Each path is a new rotation, seen through one point. The rows after it are directions, each followed by how far the rotation turns it, in degrees per step (0 if it stays put).
Each turn is a multiple of 5 degrees from 10 to 175, or 0.
Each row of a path follows its step; steps can be skipped.
Path 1:
step 1: -9.4 -26.7 30.4 5.3 44.6 -1.1 5.0 -10.1 -3.2 8.2 -19.2 18.1 -15.0 -10.1
 -24.1 9.3 45.1 10.7 -3.5 35.8 27.8 7.8 -3.5 12.2 28.9 -3.4 1.6 13.9
 23.4 28.4 22.6 20.2 28.7 15.2 -8.8 -0.3 15.8
step 2: 25.5 -15.8 9.5 40.0 -37.8 29.2 -24.2 -16.3 -5.9 5.5 -8.4 29.4 14.5 37.8
 -7.1 -23.9 3.9 -11.2 -13.7 -2.1 -16.8 -5.6 2.6 41.7 7.8 -3.1 27.6 5.7
 24.3 26.8 15.7 -0.5 -11.8 -16.7 -7.2 -19.6 -1.4
step 3: -24.7 18.1 8.9 21.6 -19.4 9.5 -16.6 4.5 9.7 1.2 -9.5 21.6 -18.9 -10.0
 -29.2 -9.7 -33.4 -2.3 -2.4 -14.2 -22.0 -15.5 -35.8 2.7 -1.4 20.8 -2.7
 26.1 -35.7 7.2 -37.5 -26.4 40.6 -10.8 21.9 -4.2 8.6
step 4: 9.6 43.4 29.8 -29.9 -1.4 -9.5 7.4 16.5 -0.9 57.3 24.7 17.2 -13.5 -20.5
 -49.7 -4.1 -7.8 16.2 -6.3 -12.0 17.1 16.2 3.8 -7.1 11.8 -23.4 20.0 -0.7
 2.2 -21.6 -3.8 14.0 -6.1 13.6 12.4 -2.8 -5.3
step 5: -13.3 18.5 1.6 11.4 -28.6 -16.5 23.6 34.6 -13.2 -13.4 21.0 -31.8 -4.5
 0.3 8.9 -4.0 18.6 -10.2 -17.8 6.5 -41.2 -19.6 3.1 4.0 20.8 11.3 41.0
 -8.6 21.9 -20.5 -0.7 11.6 -47.8 -10.1 12.7 18.7 -10.3
step 6: -5.9 -20.7 -13.7 2.3 6.1 3.9 14.0 55.0 -10.3 -4.4 -4.6 -2.0 -30.6 -5.5
 24.7 4.1 -9.0 5.0 -10.7 8.0 29.5 8.4 23.8 -5.6 2.6 52.8 -7.4 -9.8 -54.2
 -0.4 7.6 -23.5 -11.4 -15.3 7.1 9.1 13.9
step 7: 18.6 21.2 -19.1 20.3 28.0 12.6 22.2 6.5 -9.3 31.0 -22.1 -22.7 12.4 12.6
 13.4 27.7 12.6 1.5 3.9 -25.9 14.5 35.3 31.5 34.2 16.5 -4.2 -32.0 -22.5
 2.5 -11.8 -10.8 20.7 17.1 27.5 0.9 -15.2 8.8
step 8: 24.6 -16.2 -32.9 4.5 -17.4 11.7 -27.4 -32.7 8.4 16.5 0.1 -16.2 11.5
 -11.2 24.6 31.5 9.4 -52.4 -12.8 14.8 -32.9 7.3 2.3 -30.0 0.2 -0.5 -15.4
 -1.7 20.7 3.5 -28.3 0.8 -21.2 -10.5 16.8 -13.5 15.3
step 9: -14.9 -49.7 -2.7 -1.0 17.9 8.2 -6.9 -13.0 -19.4 2.1 18.8 30.5 -16.4 -2.7
 25.7 3.6 -13.4 30.1 12.0 10.4 22.0 0.6 -39.8 -32.6 -8.3 8.1 -13.6 23.5
 -0.5 -11.6 -48.8 25.4 -2.6 13.3 -7.3 3.6 6.4
step 10: -9.3 -25.1 11.6 -42.6 -12.6 -22.5 7.6 -14.8 4.8 14.1 -11.5 -2.7 47.4
 19.0 -13.7 -21.8 5.1 9.6 27.6 10.9 10.1 12.4 21.7 31.1 1.6 10.8 26.4
 22.2 11.7 -3.9 -17.9 24.6 4.4 27.2 -27.3 -26.5 -13.0
Directions:
-9.1 5.2 8.1 11.2 5.1 -2.9 8.9 3.7 1.9 -7.6 -6.0 -11.3 -1.8 1.2 7.0 6.5
 3.7 1.4 -3.8 -5.5 -4.3 -4.4 -13.1 0.1 2.0 -4.8 1.0 7.0 0.1 7.8 -7.7 8.6
 6.6 12.0 -0.6 4.7 1.8 | 175
5.7 13.7 5.0 -2.8 -8.7 5.5 0.7 2.7 1.2 -3.0 -0.5 -6.5 -4.4 -1.6 -10.3
 4.1 -1.7 6.8 5.9 7.3 -5.3 1.2 -8.6 4.7 -12.1 6.6 7.2 -7.5 -10.9 -5.3
 4.7 8.8 -4.3 -2.0 -6.4 4.5 7.0 | 45
0.7 2.0 -10.9 -2.7 -8.6 -6.5 -7.4 3.6 0.9 -17.4 5.5 8.3 -7.2 11.3 2.8
 5.3 1.0 7.6 -2.6 1.0 -6.4 5.0 -5.2 -11.7 7.3 3.2 -0.4 -0.1 -6.1 4.9
 -3.5 -7.6 2.8 -0.3 3.4 -2.0 7.5 | 125
7.4 -3.5 7.1 -4.0 -11.2 -1.2 -6.8 5.5 2.4 3.0 6.5 -7.9 0.0 0.6 6.2 -6.5
 -1.1 -9.6 -11.6 7.4 15.1 5.3 -7.2 -2.6 -0.7 -6.9 -0.4 -6.6 -9.2 9.1 2.0
 3.7 5.0 5.1 1.8 -3.2 -5.4 | 160
3.7 -0.5 16.2 5.4 5.7 -1.8 -2.0 -12.0 -2.5 -4.5 6.6 6.1 5.5 5.2 -10.2
 -5.5 5.5 2.3 -6.0 9.7 -5.6 2.4 -2.9 4.0 -6.0 3.1 1.0 5.4 -0.9 2.4 0.2
 -16.7 2.6 9.5 -3.1 1.6 -4.5 | 35
6.7 11.1 4.5 -3.0 11.4 7.1 -2.0 -3.5 4.2 0.8 7.1 2.9 -1.6 -6.6 2.0 1.0
 -9.7 -4.1 2.6 0.2 -11.5 -1.2 -2.5 -6.1 -2.9 -14.0 -3.9 -5.6 -2.8 -0.4
 -13.8 -0.5 -1.3 -2.4 9.4 -12.0 -0.9 | 80
2.1 -10.6 4.2 3.0 6.6 -0.8 -8.3 5.8 3.9 -1.0 0.4 -4.4 -7.0 -12.7 -8.6
 -1.5 10.6 -1.5 11.0 -7.4 -0.5 3.8 -6.2 -8.2 -3.2 7.9 -8.5 7.7 -8.8 5.7
 3.5 -0.3 -4.1 -4.6 9.9 2.2 -3.8 | 135
Path 2:
step 0: -16.4 -21.1 -19.4 -23.9 -19.1 -12.3 15.9 8.5 -21.2 2.0 21.6 9.3 1.1
 -13.7 17.3 -5.8 7.1 -13.1 -0.3 25.3 37.2 -8.2 -8.4 -11.4 -28.9 35.9 8.2
 16.6 17.7 -6.4 -3.6 -7.6 4.6 3.6 -8.4 44.8 10.1
step 1: 24.6 5.8 12.7 -8.3 27.1 10.2 -24.9 -19.6 -25.3 19.6 6.9 20.4 -2.3 -27.4
 18.6 -16.4 9.7 16.8 9.6 -31.2 3.5 14.2 38.3 4.6 -15.1 -20.9 26.9 16.0
 -12.2 -11.2 8.1 -9.4 24.3 -5.1 7.3 11.4 -3.1
step 2: -17.1 1.3 40.6 22.8 -18.1 1.9 -11.6 -19.8 -0.3 14.9 -19.1 -13.0 -20.9
 27.4 -1.7 7.2 4.5 -3.2 -17.1 -18.5 0.8 26.4 -4.6 -37.8 29.3 1.3 -20.9
 15.7 -17.9 -14.3 11.0 1.4 -3.1 18.3 21.7 -8.8 -22.1
step 3: 5.5 26.5 2.4 -0.4 4.1 -11.0 1.1 29.0 36.1 -35.6 1.2 -22.0 -35.6 -1.8
 -26.4 -19.4 9.6 -24.2 15.5 23.3 18.4 7.8 -8.9 -16.3 -11.2 8.8 -7.4 -7.0
 2.0 0.4 11.4 26.4 -6.0 -32.2 -5.6 12.9 -6.3
step 4: -1.1 12.0 -9.0 6.0 12.5 -35.8 29.3 -11.5 31.8 -13.7 -10.7 29.3 15.5
 -33.3 -7.5 10.7 -23.0 16.4 1.8 -13.9 -13.2 12.3 10.2 49.3 -2.8 -3.9
 -2.3 9.7 -1.3 -19.6 -1.5 1.7 -3.8 0.1 -31.2 3.4 -2.9
step 5: -4.9 -23.5 0.6 0.9 -20.9 16.0 13.4 -45.8 -9.6 22.9 -1.2 -18.7 10.0 -24.6
 14.9 3.1 -9.9 -6.1 -5.4 35.3 27.2 -9.2 -23.2 15.5 22.7 -0.6 -12.6 -4.5
 -11.6 -9.5 -23.0 -24.0 -10.1 17.0 9.8 24.6 10.5
step 7: -26.3 -0.9 -14.7 -6.6 5.4 7.2 -15.6 7.1 8.7 0.1 7.3 14.9 21.0 31.0 -19.5
 3.2 -3.6 0.9 -9.2 -49.9 -3.3 28.2 1.1 -4.0 1.7 32.9 13.5 10.0 -18.3
 -30.5 37.1 4.1 -10.1 20.4 7.0 2.1 -13.2
step 9: 20.6 6.5 22.5 26.8 -9.5 -40.9 10.0 -1.5 -8.9 -26.5 0.2 28.4 -27.2 -31.8
 17.0 10.6 23.1 16.1 -8.6 0.0 4.9 17.2 -20.3 6.3 -21.6 -8.2 -5.5 13.7
 25.7 4.7 5.0 -20.8 4.4 -7.2 -20.2 -16.5 15.2
step 10: -8.1 -2.5 17.9 -29.2 24.8 -5.7 11.3 -13.5 1.4 22.9 -2.3 1.7 -2.8 -31.6
 -12.4 -18.2 -19.5 -9.6 -23.1 -9.7 26.7 39.8 -8.9 -9.9 14.0 6.6 5.8
 -37.1 -2.6 -16.7 -22.9 -6.5 -13.9 15.4 15.1 -7.0 25.6
step 11: 16.4 -4.1 17.4 -18.9 -8.0 -3.8 23.5 -16.3 8.0 -12.9 13.0 -57.4 2.0 -1.4
 -16.2 -2.5 -15.7 -2.4 8.8 10.5 -9.6 -15.6 44.1 -18.3 19.1 -7.3 19.3 4.3
 1.7 -3.9 -1.2 7.4 24.0 21.9 -2.9 8.8 -29.4
Directions:
-2.9 16.4 -3.0 12.0 -1.6 -1.8 -11.0 -0.7 9.3 -5.2 -0.6 4.5 -10.7 -1.5
 -0.7 11.0 -0.3 -10.3 -8.2 -6.8 7.0 -0.3 -4.5 -1.3 2.7 -7.0 0.5 -1.9 1.7
 2.9 -4.1 3.8 -6.5 -5.6 -7.9 -6.7 -1.5 | 65
3.3 -2.2 6.5 -3.4 -2.7 -3.3 -0.4 -5.1 6.6 7.6 12.5 4.8 -7.8 5.4 -2.8
 -0.3 5.3 6.8 -8.7 -1.8 4.9 -14.1 3.9 17.6 -3.2 -6.2 1.6 4.8 -6.1 4.4
 1.4 8.5 -1.9 7.2 2.0 7.0 -0.9 | 100
8.8 -1.8 -4.8 -3.4 12.8 7.1 4.6 0.5 6.3 5.9 0.0 5.7 3.1 0.1 12.9 1.3
 -6.2 9.0 -0.4 -11.2 3.8 12.5 -2.1 1.8 -9.1 -4.0 -1.8 -7.6 -3.7 -3.6 9.0
 8.3 -6.2 0.5 -7.5 -4.2 0.0 | 125
-3.7 4.1 -4.1 -0.7 3.2 -1.7 7.1 -9.6 7.6 2.7 2.7 12.7 8.6 8.1 0.2 0.8
 7.8 -1.7 -0.8 9.5 0.4 1.2 -0.3 3.0 -8.3 2.9 -3.8 -3.3 7.0 2.6 -2.2
 -11.7 5.6 -10.8 -8.8 6.3 -14.1 | 85
2.7 4.4 -11.2 -1.3 -5.3 -3.6 -4.3 -0.2 -3.5 -0.9 -12.1 11.4 -8.0 -3.6
 18.8 1.5 0.5 0.7 6.1 13.0 -0.2 2.9 1.8 9.4 3.0 -2.7 7.7 4.8 -6.4 0.3
 -0.6 -4.9 3.0 9.2 1.4 2.0 1.0 | 90
Path 3:
step 1: 17.8 -51.0 -10.2 -11.5 12.6 2.9 -7.0 8.6 -5.0 3.4 -4.6 27.8 30.7 4.9
 -3.2 -8.3 2.9 -8.5 -15.1 -32.5 -33.0 -11.7 35.1 16.7 -21.7 37.5 -10.4
 4.1 12.6 -8.5 20.8 -0.1 -13.8 34.2 4.8 17.9 21.9
step 2: -25.8 -12.5 22.3 -26.1 -8.4 3.4 15.5 23.2 23.2 15.4 33.4 13.4 12.2 6.5
 15.6 -20.4 -7.8 -13.3 -22.0 -21.9 19.7 15.3 -3.2 37.0 8.4 3.7 33.4 5.8
 -26.0 -5.0 23.3 15.6 8.6 -5.9 7.5 -12.8 48.4
step 3: -20.6 48.1 -2.1 -12.0 -8.2 5.9 -6.2 -26.1 -17.7 4.0 15.4 -6.7 10.9 -9.9
 10.0 -30.5 -10.3 -3.4 -43.1 -25.6 -1.5 34.9 8.7 26.0 18.4 -3.0 3.9
 -24.6 0.8 7.4 -19.8 22.3 -12.4 36.2 -11.9 22.1 -14.5
step 4: 17.4 14.0 18.6 42.4 3.1 -2.0 -7.7 26.9 -34.3 0.8 -9.6 6.6 -7.7 -9.1 2.7
 -13.5 -8.8 -38.0 16.0 -27.0 16.9 17.7 -4.7 11.9 -0.4 -7.1 -0.7 14.0
 -5.7 -33.4 -27.0 -8.2 26.2 37.5 25.7 31.0 0.9
step 5: -23.7 -0.6 -5.6 8.3 -8.9 41.9 -12.4 2.8 -14.4 -9.9 -1.2 -28.3 -12.8 17.3
 -6.5 10.9 24.1 -69.2 4.3 19.5 13.6 22.5 -9.0 -14.4 2.8 -11.7 34.1 0.5
 11.7 -15.6 24.4 18.6 5.6 -3.5 12.0 -10.6 -14.7
step 6: 32.4 4.6 3.2 -19.8 19.7 21.4 -4.8 12.6 3.2 9.3 24.5 -26.6 -13.6 -11.9
 -6.5 -30.5 -16.6 -17.7 12.8 36.8 3.6 -5.5 -2.6 -38.4 -12.0 -13.7 -2.0
 -22.3 -1.6 11.5 17.2 -17.9 -35.2 42.8 -5.6 6.4 -27.7
step 7: 16.7 10.6 6.7 -4.5 2.4 -10.0 36.8 28.8 2.5 32.2 26.3 -22.2 12.0 2.0 -5.4
 10.1 10.6 0.7 28.9 3.0 11.8 -27.4 -41.3 -24.0 -10.8 -34.3 -29.3 -8.9
 -15.0 -15.1 -18.9 35.6 11.5 -18.6 7.5 -0.2 -11.9
step 8: -10.8 26.1 -23.9 42.5 13.5 -24.2 -1.6 -35.9 8.3 29.5 -29.9 -21.0 6.6
 -8.6 -4.6 -19.2 21.6 10.5 9.3 -0.1 7.3 -16.8 -6.0 -32.8 -3.2 -6.1 -0.4
 -9.3 21.9 -2.4 14.4 14.9 -1.1 -18.6 -27.8 -40.6 -17.2
step 9: 13.5 12.8 0.3 7.1 11.8 -1.7 14.4 -6.1 19.4 -14.3 -23.4 8.9 -25.6 8.0
 -4.2 -3.6 2.4 3.7 14.5 13.9 -12.9 5.2 -2.6 -35.5 -11.6 2.4 -42.3 -9.2
 -5.3 3.8 -17.1 -66.2 26.6 -13.4 -25.8 -19.4 32.8
step 11: -22.5 -4.8 6.1 2.9 8.9 -20.8 -20.5 11.9 -7.1 18.6 14.0 36.3 15.1 -31.9
 21.7 26.2 -6.5 30.6 6.2 16.0 -29.8 -34.6 33.0 -2.0 28.7 -0.1 5.0 14.4
 6.7 13.4 27.0 -23.2 -24.1 3.7 -17.2 -15.6 12.7
Directions:
1.1 -0.3 5.1 -5.7 5.5 -1.7 -6.6 -2.7 -16.9 -1.2 4.0 -4.8 1.2 0.8 1.6
 -6.8 4.1 11.7 9.7 1.3 -7.3 4.0 -8.2 8.8 2.4 -0.8 -18.1 0.5 0.7 -3.6
 -1.3 3.5 -3.0 -2.4 8.9 7.9 -2.7 | 110
-6.5 8.8 -9.1 11.7 6.6 6.6 -1.3 -11.0 1.9 1.7 -0.1 7.4 8.7 -0.7 -5.6 1.8
 -5.5 5.0 -0.3 8.8 -8.4 3.4 -2.0 -1.9 4.5 4.5 0.8 -8.7 7.6 3.8 6.7 1.3
 -13.4 11.8 2.1 1.8 -0.3 | 140
-7.2 -6.5 -12.4 -5.3 -4.0 -3.3 -7.2 11.3 2.1 1.6 0.9 3.2 6.4 4.7 11.6
 -8.0 -13.6 -4.9 3.5 6.4 -3.8 -5.0 -0.1 -2.4 0.7 1.8 -0.8 -9.8 8.0 1.6
 0.1 -2.7 9.7 -4.9 8.0 1.3 -8.9 | 70
-1.4 -15.4 2.7 1.6 0.7 -10.9 -7.7 -7.3 16.6 -6.2 0.3 4.5 0.8 -3.3 -0.1
 3.7 2.0 -1.1 -11.6 1.2 0.7 1.2 1.3 10.6 9.1 5.9 -3.0 2.5 -1.5 1.9 -4.0
 0.8 -5.1 -4.4 6.3 12.9 0.9 | 25
9.1 8.7 0.2 2.4 -5.2 0.9 -16.1 -5.9 0.4 2.7 9.3 -3.2 -4.9 12.4 -3.8 5.2
 -1.9 -3.4 -4.4 2.5 10.7 -4.1 -5.9 -2.0 1.2 -5.4 4.0 -0.5 -6.5 -6.3 7.9
 0.1 6.1 7.9 7.3 8.1 -8.9 | 35
-11.2 -6.5 3.4 2.7 3.0 5.9 -2.8 -11.5 -0.6 -7.8 -14.6 3.9 3.6 7.0 -3.6
 -5.5 8.4 -4.6 10.1 -2.0 9.4 -7.4 8.6 -1.1 -10.9 -3.2 -3.1 -5.9 0.7 -5.0
 3.5 -4.7 5.3 1.6 3.0 6.1 4.0 | 90
-3.1 1.8 -11.1 4.5 10.2 -0.6 -0.3 -3.5 -1.5 -0.4 -5.6 0.3 -7.4 6.2 1.4
 -4.6 -3.2 -0.9 -3.1 -9.3 -0.6 -14.1 -8.2 11.8 8.6 -14.9 2.7 0.5 -1.8
 1.4 -14.4 -0.5 -2.5 2.4 -2.0 -6.2 -0.2 | 80
Path 4:
step 0: 21.5 -23.9 4.7 0.8 -24.6 23.9 15.8 -4.1 -23.3 -20.1 -2.9 37.8 17.5 1.8
 12.6 2.3 9.9 -0.1 -8.8 17.4 -33.8 -3.5 -8.7 25.5 1.7 4.1 -13.4 -41.0
 31.9 26.7 -1.7 -23.6 13.7 19.1 -32.0 -3.3 14.4
step 1: 0.0 14.4 -12.7 11.3 20.0 14.1 15.8 -22.0 8.9 11.7 -10.7 17.5 0.5 25.5
 -3.7 3.5 5.6 -25.5 -13.7 -6.2 10.6 11.2 0.1 -2.9 23.7 -14.9 14.5 38.7
 -28.8 12.9 -58.7 -27.5 -39.6 2.9 6.8 17.3 -9.7
step 2: -2.3 13.2 0.3 28.7 8.5 -14.4 -10.5 3.7 -31.8 13.9 17.7 9.7 4.5 -18.7
 27.5 -19.7 -26.6 -1.5 0.4 -35.1 -28.2 26.3 -23.6 31.0 5.7 15.0 20.7
 -13.3 -6.3 0.0 38.3 0.4 6.0 37.9 15.0 3.4 -12.5
step 4: -17.4 -6.1 20.0 -20.8 9.2 27.4 12.6 9.3 0.3 4.2 22.4 -20.3 -20.2 12.7
 22.8 -24.4 -29.3 -3.0 -16.4 -12.5 10.3 -28.8 4.5 -14.0 48.8 13.9 17.2
 1.4 -9.2 0.9 39.4 -19.2 -9.9 -26.5 2.3 -15.1 -18.2
step 5: -2.6 -7.5 6.3 5.5 20.8 -19.7 12.3 -22.7 23.9 12.4 -28.7 23.2 19.6 -7.1
 -17.9 35.6 -12.5 15.8 -10.8 11.0 -14.8 -3.2 11.0 -19.4 -22.2 7.1 14.1
 -25.9 9.7 -12.2 36.8 -21.3 1.5 21.4 -43.0 5.5 28.0
step 6: -33.7 15.4 -29.1 6.2 -34.8 40.1 17.8 -10.9 -0.3 -28.4 1.2 -7.0 12.0 22.9
 -12.2 15.2 1.6 12.5 -12.4 2.2 21.1 -7.4 -6.2 6.9 26.1 -2.7 -4.3 7.5
 23.9 14.3 -22.4 -29.6 -1.2 24.5 22.7 -37.1 0.2
step 7: -1.5 16.3 10.4 -25.9 16.7 -39.2 0.9 18.0 7.5 27.3 8.3 -3.2 20.9 1.6 -3.2
 14.8 5.7 0.0 -20.1 -40.2 -22.1 -13.4 6.8 -7.6 4.0 -14.3 3.7 13.2 -29.9
 -34.4 -5.4 4.3 -16.8 49.1 15.8 10.7 -22.9
step 8: 5.1 16.1 9.7 8.1 -21.3 -9.0 1.3 -9.5 -27.9 -33.3 -25.9 -58.7 -14.4 -20.0
 8.5 -1.4 25.8 10.0 -9.9 -4.1 -10.7 19.5 -16.3 21.5 -22.3 6.7 -1.9 11.7
 31.9 21.1 28.6 11.9 -2.3 18.1 -18.0 -11.1 9.4
step 9: -5.8 29.1 31.5 -11.1 3.2 -0.2 13.7 7.5 39.7 6.8 -13.3 -9.3 -18.9 36.1
 2.0 -11.5 39.8 11.6 12.1 11.9 9.1 -43.1 -2.4 -5.7 22.8 -7.7 2.1 -13.9
 -39.7 19.2 -7.4 12.7 7.7 -19.9 15.5 9.0 -6.2
step 11: 17.4 32.5 -30.2 24.3 -31.4 9.8 9.5 13.3 16.2 -7.3 -31.2 26.1 -19.8 14.7
 -6.4 38.6 13.9 -2.6 7.0 12.9 14.3 -4.1 -5.6 -13.3 -12.4 19.5 10.5 -32.6
 12.1 -28.8 -18.5 20.2 -3.7 2.7 2.5 -20.7 25.9
Directions:
17.7 -4.9 -1.9 9.3 -8.5 -7.7 -9.6 -0.6 5.6 -8.8 3.9 4.3 -2.5 1.9 -1.7
 1.4 12.4 -2.7 -8.9 -8.6 -0.7 -3.4 1.5 -1.3 0.7 -5.3 3.5 -4.0 4.6 2.9
 -2.8 7.5 1.5 -11.9 7.4 4.0 -0.7 | 25
1.0 -10.4 -1.7 1.1 1.7 -1.8 -8.2 -8.7 -0.8 1.6 4.9 -5.2 -12.7 9.3 4.1
 -0.5 2.2 13.0 11.8 5.6 -3.3 -4.6 0.4 -5.2 -1.8 4.1 -0.4 -9.8 6.6 6.1
 -8.3 -2.3 -3.9 13.4 6.5 -0.1 3.7 | 125
0.1 5.3 1.3 2.3 -3.0 10.0 -17.4 -4.7 4.1 11.8 -3.0 -0.1 9.0 3.4 0.4 -2.4
 -11.3 10.6 -6.0 -5.9 -6.2 -2.5 1.3 5.2 -0.9 -0.2 8.3 1.6 8.6 1.9 0.7
 -9.9 -6.5 -6.9 -3.4 3.7 -4.6 | 25
15.9 -12.2 1.4 5.0 5.5 1.1 3.2 6.8 -6.4 6.8 -11.2 0.7 0.2 -4.1 5.9 3.5
 -12.2 -3.5 2.7 4.1 7.8 0.7 -4.4 8.1 -0.3 1.2 -6.6 -1.7 -1.1 2.7 -7.8
 -9.3 5.6 -4.3 8.9 5.4 -4.0 | 20
-10.2 -6.0 9.3 7.4 -5.8 -7.6 -2.5 7.3 -1.3 -1.6 -3.6 -5.1 -4.8 5.0 -10.8
 8.5 -8.8 -0.7 0.9 1.3 2.4 6.8 -0.9 -8.9 -1.1 -13.7 6.0 4.7 -4.1 2.8
 -6.5 -0.6 -4.9 -0.8 -5.6 13.7 4.8 | 175
-0.8 6.7 2.5 -11.8 6.0 -6.6 -2.2 -2.9 -9.2 -16.5 -8.0 8.8 3.1 -9.1 9.8
 2.1 -5.3 8.4 -3.5 2.8 -4.4 2.0 6.2 -1.7 -3.0 -2.7 3.5 -0.2 10.0 0.8
 -4.1 0.7 4.5 -1.0 2.5 7.7 10.7 | 140
5.2 -1.7 -7.8 1.8 0.2 7.5 -3.5 2.7 -0.1 -4.8 -14.2 -8.3 3.4 1.4 0.9 -8.9
 -0.2 -3.4 5.6 -3.2 -7.7 5.4 7.1 -8.1 -0.5 -9.6 2.8 0.4 -9.9 0.8 -0.8
 -4.4 -4.2 -2.7 5.1 -16.1 12.6 | 145
